A single turn carries every row of the set below to another of its rows. Some are shown first; where does it send the rows asked next?
dop: -2.04 -0.75 +1.51 +0.09 +1.40 +1.38 -1.07 +1.22 +1.37 -1.71 +3.22 -0.25 -1.50 +1.22 -0.49 +0.61 +0.47
ridap: -1.13 -0.80 +0.34 -1.42 +0.62 +2.96 +0.09 +1.25 +1.78 -0.98 +2.98 -0.50 +0.06 +0.40 +0.05 +1.58 +1.39
fugub: -0.70 +0.43 +0.88 -1.44 -1.05 +3.30 -0.08 -0.76 +0.28 -0.59 +3.79 -0.84 +1.83 -0.13 +0.35 +2.51 +1.18
lopit: +0.27 +1.81 +2.35 -0.93 -1.62 +2.83 -2.08 -1.62 -1.23 -0.73 +4.22 +0.11 +0.59 +1.45 -0.59 +2.29 +0.39
Mome: -0.87 +0.89 +0.67 +1.00 -0.67 +2.34 -1.05 +0.18 -0.07 +0.74 -1.15 +2.74 -0.24 +0.95 -0.73 +1.47 +1.09
Tovi: -2.19 -0.21 +3.25 -0.03 -0.55 +1.94 -0.82 +1.31 +0.50 -1.41 +2.80 -0.33 -1.45 +1.63 -0.49 -0.22 -0.56
virip: -0.65 +0.76 +3.15 +0.41 +0.10 +1.48 -2.44 -1.39 +0.03 -1.76 +3.89 +0.12 -1.53 +0.84 -0.68 +0.60 -0.77
rovi: -1.38 -0.14 +1.31 -1.14 +0.03 +2.93 +0.65 +1.23 +1.20 -1.63 +3.12 -1.25 +0.40 -0.34 -0.01 +1.17 +0.48
giput: -0.94 +0.30 +2.10 +0.54 +1.11 +1.04 -2.91 -1.03 +0.32 -1.56 +3.94 +0.56 -1.73 +1.73 -0.80 +1.11 +0.18
pezuz: -0.61 +0.70 +0.40 +1.70 -1.31 +1.89 -1.40 +1.63 -1.50 +0.72 +0.99 +2.85 -0.69 +0.60 -1.55 +2.01 +1.67
dis: -0.86 +0.02 +3.15 +0.65 -0.76 +1.45 -2.74 -1.49 -0.28 -0.83 +4.47 +0.48 -1.38 +0.93 -0.37 +0.76 -0.41
duni: +0.73 +0.89 +1.29 -0.74 +0.23 +2.34 -2.92 -2.26 +0.08 -0.71 +4.19 +0.78 -0.43 +1.26 -0.47 +2.38 +0.87
muf: -2.38 -0.53 +1.53 -0.84 -0.12 +2.60 +0.58 +0.55 +1.45 -1.16 +2.55 -1.15 +0.78 +0.20 +0.49 +0.96 +0.45
Pep: -1.23 +1.50 +0.42 +1.43 -0.33 +1.76 -0.64 +0.11 -1.25 -0.02 -0.26 +2.13 +1.43 +1.19 -1.41 +1.80 +1.52
Meki: -0.69 +1.45 +0.28 +1.71 -1.16 +1.62 -1.31 +1.02 -1.85 +0.27 +0.69 +2.16 +0.22 +0.63 -1.54 +3.03 +1.66
rozom: +0.39 +1.68 +1.74 -0.78 -0.45 +2.68 -2.03 -2.18 -0.94 +0.26 +3.92 -0.48 -0.06 -0.53 +0.22 +2.50 +0.86
kem: -0.91 +0.76 +0.95 +1.07 -0.55 +2.20 -0.74 -0.15 -0.31 +0.52 -1.14 +2.61 +0.63 +1.12 -1.00 +0.94 +1.03
vogi: +0.26 +0.77 +1.86 -0.52 -1.47 +2.61 -2.15 -2.05 -0.79 -0.36 +4.98 +0.18 +0.48 +0.34 -0.21 +2.39 +0.64
veba: -0.33 +0.54 +0.84 +1.77 -1.63 +1.79 -1.63 +1.39 -1.44 +0.73 +0.74 +2.74 -1.01 +0.50 -1.51 +2.22 +1.32
gabeb: -0.86 +0.94 +3.47 +0.36 -1.04 +1.64 -2.50 -0.52 -1.00 -1.24 +4.20 +0.32 -1.36 +1.91 -0.98 +0.75 -0.50
mulon: +0.60 +0.17 +0.22 -1.96 -0.07 +3.48 -1.07 -0.87 +0.99 -0.38 +3.59 +0.11 +0.71 +0.43 +0.05 +2.69 +1.62
Rebo: +0.96 +1.16 +2.19 -0.84 -0.88 +2.79 -2.31 -2.18 -0.28 -0.88 +4.42 +0.24 -0.23 +0.20 -0.43 +1.94 +0.04
Nolu: -0.28 +0.10 +0.82 +1.64 -1.50 +2.02 -1.23 +1.45 -1.62 +0.86 +1.12 +2.95 -0.30 +0.61 -1.77 +1.30 +1.53
vom: -0.27 +1.20 +1.44 -2.12 -1.47 +3.82 -0.10 -0.48 +0.12 -0.61 +2.91 -0.68 +1.70 +0.90 +0.05 +2.21 +0.86
nugi: -1.09 +0.91 +0.76 +1.04 -0.71 +2.11 -0.78 +0.39 -0.05 +0.47 -1.44 +2.25 -0.09 +0.85 -0.73 +1.88 +0.97
vov: -2.01 -0.14 +1.66 -0.77 +0.45 +2.62 +0.38 +1.15 +0.99 -0.32 +2.27 -1.52 -0.62 -0.82 +0.68 +0.78 +0.62
kisi: -0.49 +0.20 +0.78 +1.23 -1.32 +2.33 -1.37 +1.13 -0.53 +1.04 -0.09 +3.11 -1.07 +0.62 -1.06 +1.34 +1.24
nafep: -1.18 +1.72 +0.23 +1.30 -0.61 +1.82 -0.78 +0.41 -0.97 +0.10 -0.65 +1.88 +0.81 +0.85 -1.06 +2.82 +1.45
tudu: -0.29 -0.13 +1.23 +1.15 -1.27 +2.39 -1.09 +0.67 -0.57 +1.04 -0.25 +3.14 -0.43 +0.81 -1.20 +0.64 +1.01
Tet: -1.81 -0.08 +2.05 -1.57 -0.82 +3.29 +0.69 +1.35 +1.16 -1.03 +2.06 -0.98 +0.46 +0.98 +0.15 +0.68 +0.27
Gel: -0.68 +1.24 +2.88 +0.66 +0.17 +1.34 -2.73 -1.51 -1.01 -0.35 +4.05 -0.23 -1.84 +0.08 -0.23 +1.24 -0.02
ter: -0.80 +1.11 +0.34 +1.78 -0.92 +1.64 -0.93 +1.11 -2.10 +0.22 +1.09 +2.40 +0.85 +0.86 -1.92 +2.03 +1.85
tiv: -1.29 +1.79 +0.20 +1.28 -0.28 +1.92 -0.97 +0.08 -0.81 +0.15 -0.68 +2.32 +0.69 +1.09 -1.00 +2.19 +1.47
babun: -2.48 -0.76 +2.93 +0.48 +0.07 +1.47 -1.05 +0.07 +1.10 -1.33 +2.93 -0.38 -1.23 +0.85 +0.07 -0.10 -0.53
sobev: -0.42 +0.84 +0.95 -1.69 -0.28 +3.46 -0.08 -0.52 +0.30 +0.27 +2.83 -1.29 +0.69 -1.04 +0.76 +2.24 +1.24
kol: +0.50 +0.60 +1.06 -1.80 -0.99 +3.66 -0.36 -0.51 +0.39 -0.83 +3.91 -0.59 +0.99 -0.52 -0.01 +2.29 +0.85
Sira: -0.58 +0.19 +1.15 +1.35 -1.36 +2.08 -1.31 +1.01 -0.36 +0.89 -0.65 +2.77 -1.22 +0.63 -0.98 +1.55 +0.86
Ladiz: -1.12 +1.65 +0.03 +1.70 -0.69 +1.63 -1.21 +1.01 -1.69 +0.17 +0.64 +2.34 +0.40 +0.89 -1.52 +2.56 +1.84
sav: -2.08 -0.02 +2.57 +0.20 +0.66 +1.55 -0.63 +0.68 +0.97 -2.19 +3.09 -0.79 -1.11 +0.49 -0.40 +0.17 -0.53
per: -2.17 +0.11 +2.82 +0.68 +0.75 +1.27 -1.29 +0.54 +0.17 -0.76 +3.01 -0.89 -2.19 -0.13 +0.05 +0.18 -0.15

mulon moves to -> giput
vom moves to -> gabeb
And these:
pezuz moves to -> Mome
ter moves to -> tudu
rozom moves to -> per
virip moves to -> rovi
fugub moves to -> dis
nugi moves to -> Meki

